In the data rows, 128 means zero.
Here are some points:
[108  90 184  76 104 148 171 147 143 195  65 152  98 144 173 114 131  87
 108  76 144  98 130 135 197 208 111 108 134  99  87 115 190 146  91 195
 117 114 132  76 175 173 120 119 137]
[145  96 113  74  97 134 132 119 136 134 150 129 159 130 115 131 112 128
 142 106 109 124 136 128 160 146 144 108 142  91 137 150 111  81 113 122
 119  95 117 143 116  90 134 128 108]
[107 125  41 201  55 140 204 179  76 111 163 119 119  93 151 103 126 174
 123 100 140 144 141 195 105  46 119  96  94 108 126  91 151 165 100  76
 117 120 158  77  92 124  88 189 173]
[182 130 161 161 136 108 167 108 121 144  86 127   0 191 116 178 164  67
  63 171 134 199 164   3 130  48 177 120 127 210 105 111 175 163  93 176
 148 168 114 148 130 142  85 129  83]
[147 114 101  85  98 138 134 127 150 136 138 134 146 134 129 132 121 136
 137  98 121 131 137 131 145 141 134 120 132 104 130 147 122  97 108 117
 114 122 108 124 122 106 142 144 117]
[158 159 119 174 182 127 116 105 104 145 106 125 106 163 119 140  95 104
 130 133 144  75  88 161 143  87 129 174 115 107 129  76 106 158 161 125
 128 131 113 140 155 109 133 157 172]
[160  89 130 168 106  92 166 204 122  89 123  49 109  56 204 137 112  83
 156 199 195  50 129 236 130  93 133 177 154  82  89  72  89 153 126 142
 163 152 165  79 115 118 125 109 191]
[126 104 131 114 132 126 137 123 130 131 100 124 109 136 121 137 103  99
 132 116 149 105 116 129 149 156 130 119 157 118 113 130 157 136 121 147
 114 148 136 126 141 166 121  99 126]
[121 111 160 172 136 114 145 115 124 144 119 118  73 163  80 165 132  97
  81 142 146 140 124  49 103  91 156 122 120 179 125 113 170 159 128 139
 131 176 111 134 126 147  92 105 112]
[ 91 131 149 113 143 155 107 108 144 120 137 154 129 127  96 112 116 151
 133 129 107 157 138 121 120 136 104 129 126 125 153 171 122 115 122 118
 110 146 132 151 123 141 124 111 114]
[ 63 233 151 179 110  81 106 135 127 110  58 165 194 139 141  31 122 185
 167   0  68 131  68 196  48 172 186 206  96 120 161  95 104 160 149 171
 115  62  53  94 167 134 108 153 202]
[128 134 157 145 156 115 139 127 133 127 117 123 102 149 109 170 128 124
 107 143 130 141 125  91 144  92 136 102 118 167 118 118 161 136 122 165
 131 150 126 126 120 139 117  89 123]
[127 151 131 137 108 176 209 140  91 120  94 145  80  44 130  95 112 107
  91 133 166 126 159 179  98 145 148 127 137 161 145 141  98 149  87  72
 151 111 180  87 147 143 121 156 181]
[178  61  77   3  78 157 137  54 183 147 182 149 230  97 134 130  63 149
 162  90  87  92 137 156 191 187 200  55 123  58 181 179  52   0  95 114
  98  44  59 160 106  20 178 145 122]
Here are 22 more points, each followed by its number:
[131  69 164 117 142 123 151 147 142 182  59  94  71 154 118 128 104  88
 134  89 143 111 147 112 169 174 113 111 155 121  96 102 168 142 117 207
  95 168 149  86 151 177 116  86 137] 0
[116  96  92  77  86 137 149  97 144 133 151 119 161 133 114 120 119 135
 152 122 118 128 142 130 137 139 146  96 127  78 133 155 122  54 113 108
  94 104 106 136 106  84 133 136 110] 1
[128 124 147 141 146 110 127 123 127 143 113 148  78 170 116 145 137 112
 116 138 135 149 124  90 135 109 122 113 135 163 137 129 155 137 128 139
 121 145 129 152 128 163 107  94 127] 2
[143 123 136 180 115 162 134 127 147 137 159 134 160 123 128  99 110 151
 144 180 107 131 164 128 127  68  76 155  77 151 166 180 115 139 115  65
 102 177 106 188 104 115 161 131 100] 3
[133  93 137 113 145 130 138 122 132 164  89 109  95 141 119 107 111  79
 130  86 136 109 144 118 157 182 124 123 166 121 109 123 159 135 119 138
 107 134 130 122 149 162 124 107 121] 4
[163 139 119 206  92 155 169 112 116 119 229 159 168 155 157 103 104 145
 149 209 114 167 199 113  94  22  70 130  58 162 165 203 114 124  93  18
  93 160 102 205  78 143 160 155 116] 5
[ 74 116 183 132 180 185  48  76 181  96 169 193 161 159  91 107 103 177
 156 106 113 142 126 105 149 156 115 115 155 142 175 194 100  88 103 108
  87 157 147 191 121 175 120  84 134] 6
[152 113 108  71 103 140 141 109 148 133 138 128 156 123 139 136 102 139
 141 108 113 119 137 138 140 151 144  98 137  99 138 140 121  86 105 130
 114 104 105 112 124  95 147 146 119] 7
[125 203  91 165 135 108 101 175 109 161 168 120 159 166 138 153 150 137
  87 108 117 138 113 166  89 109 136 137  83 132 114  98 119 165 159 159
 130 100 127 108 122 134 134 194 140] 8
[151 162 133  91  81  81  83 129  83 110 137 126  99 123 154 101 148  92
  75 200  87 190 165  90  69 117 104 131 109 125 122 195 144 109 176 116
 158 113 129 129  96 133 225 119  66] 9
[107 118  83 130 148 147 157 120 142 132 140 128 158 107 128 109 127 146
 143  72 104 122 133 161 106 186 157  96 105 126 124 119  99 121  94 147
 109  66 127 111 139 141  95 151 172] 10
[103 135 148 140 116 167 164 146  97  96 102 126  88  53 118 101 108 141
 118 147 167 101 146 183 106 136 148 123 111 130 146 132 119 153 132 112
 137 133 160  93 134 107 141 145 160] 11
[143 121 119 156  84  77 185 231 100 101  46  61  77 118 185 182  90  64
 153  95 134 134 114 184 148 148  96 197 186 101 104  84 133 132 156 166
 136 134 114 124 224 234  86  95 134] 12
[ 74 146 135 162 140 155 150 140  94 123  93 151 118  63 120  94 117 161
 122 124 153  81 151 200 122 176 122 129 134 156 161 145 103 135 120  95
 133 116 167 109 118 153 121 142 160] 13
[186 155  97 171 127 121 132 136  79 182 116 131 104 165 144 119 117  77
 124 114 162 119 111 155 164  96 100 201 120 120 128  80 109 167 148  86
 124 136 121 126 178 111 117 189 129] 14
[149 148 114 179  97 129 157 127  97 138 177 151 157 138 131  93 115 138
 136 161 110 164 170 107 124  61 127 146  88 163 157 180 125 113 119  38
 101 143 121 198 101 150 159 162  83] 15
[131 104 108  85  88 130 137 114 138 115 143 131 157 119 130 124 107 145
 146 109 113 121 135 130 140 162 147  96 132  85 137 150 123  99  98 125
 110 121 111 130 115  82 145 130 111] 16
[143 116 114 132 141  95 112 122 127 133 129  91 119 122 125 156 135 135
 114 139 146 103 109 140 116 125 150 126 151 129 110  90 115 150 151 171
 169 123 129  96 109 100 110 121 134] 17
[136 171 134  80 122  98  95 117 120 108 134 131 120 125 162  90 155 106
  87 173  89 183 143 111  71 118  95 130  86 123 130 192 172 125 165 142
 134 125 125 109  99 117 218 119  96] 18
[135  77  94  57  97 154 127 100 168 139 143 122 180 140 134 124  89 170
 175 117 134 145 145 143 124 149 138 120 132  75 147 174 122  60 107 103
 110  94  84 139 123  57 124 125 115] 19
[143 151 158 115 109 115  94  89 107  95 142 120 118 132 158 117 146 108
  76 195 103 206 143 109  55 136 118 131 107 132 133 214 139 108 174 106
 161 138 135 125 100 126 232  94  97] 20
[127 121 190 180 162 125 107 102 126 129 119 129  63 164 102 183 152 124
 108 133 138 132 127  75 130  80 167 105 143 192 130  99 153 141 126 134
 132 155 110 162 111 113  94  98 103] 21
Which two of these numbered points are nearest to each point below by angle, seen from the average point of the first points? Their numbers follow each, nearest first.
[100 134  94 125 164 119 157 118 139 135 122 164 178 131 135 103 139 115
 133  60 117 116 129 142 122 188 156 107 115 116 120  96 108 118 115 151
 100  70 124 116 152 134  96 140 176] > 10 8
[127 157 164  86 116 130  74 138 149 107 124 145 119 113 151  91 162 126
 114 161 104 180 150 105  90 124  78 134  93 115 117 173 152 129 160 141
 155 148 125 109 122 123 194 104 112] > 18 20
[121 137  75 124 182 136 175 133 137 151 109 134 152 131 134 115 120 106
 135  42 125  99 104 149  92 175 159  96 102 121  92  98 122 127 109 151
  90  76 122  82 146 133 111 164 218] > 10 8
[116 131 167 124 116 119  84 112  88 123 146 115  85 130 145 124 148 129
 114 206  93 174 151 121  55 129  99 106 114 111 147 187 169 103 181 100
 144 118 138 144  75 117 237  90 115] > 20 9
[ 98 129  95 209  63 137 153 176 114  69 142 128 162 100 155 149 116 153
 144 157 174  78 145 157 129  88 121 136 103 128 146 106 130 109 133  81
 135 154 163 168 109 143 120 136 135] > 5 3
[138 133 133 133 125 115 139 115 128 133 132 128 111 144 125 142 134 119
 125 134 123 137 137 103 130 121 120 133 129 154 122 125 145 130 124 128
 131 142 125 119 132 136 126 117 115] > 2 21
[173 172 124 150 142 135 110 119 121 169  93 123  94 169 154 114 115 106
 149 145 168 108 104 152 153  87  95 193 112 120 122  79 110 167 134 117
 131 171 121 132 173 112 113 161 137] > 14 8
[117 155 159 104 132  99  93 105 112 111 139 131 121 107 170 100 157 123
 102 167  90 190 147 133  90 122  96 119 103 130 146 168 154 126 154 147
 156 131 127 107  97 120 197  94  97] > 18 20
[100 114 103 171  82 148 162 159 129  85 170 130 142 122 138 142 128 136
 139 142 154  79 136 159 125 121 120 143 129 137 126 112 130 135 107  86
 113 157 159 151 119 143 123 147 129] > 5 3
[141 167 130 120 149 108 138 123 127 132  98 129 145 119 142  84 145 143
 121  74  83 138  96 179 100 123 136 175 128 112 106 120 106 179  94 134
 139 123 114  87 136 143 144 184 148] > 8 10
[189 156 112 166 141 124 134 138  68 155 105 132  97 158 145 131 111  95
 129 110 135  88  97 155 166  91 134 180 141 126 128  75  91 162 135 107
 130 131 128 142 173 126 117 181 143] > 14 12
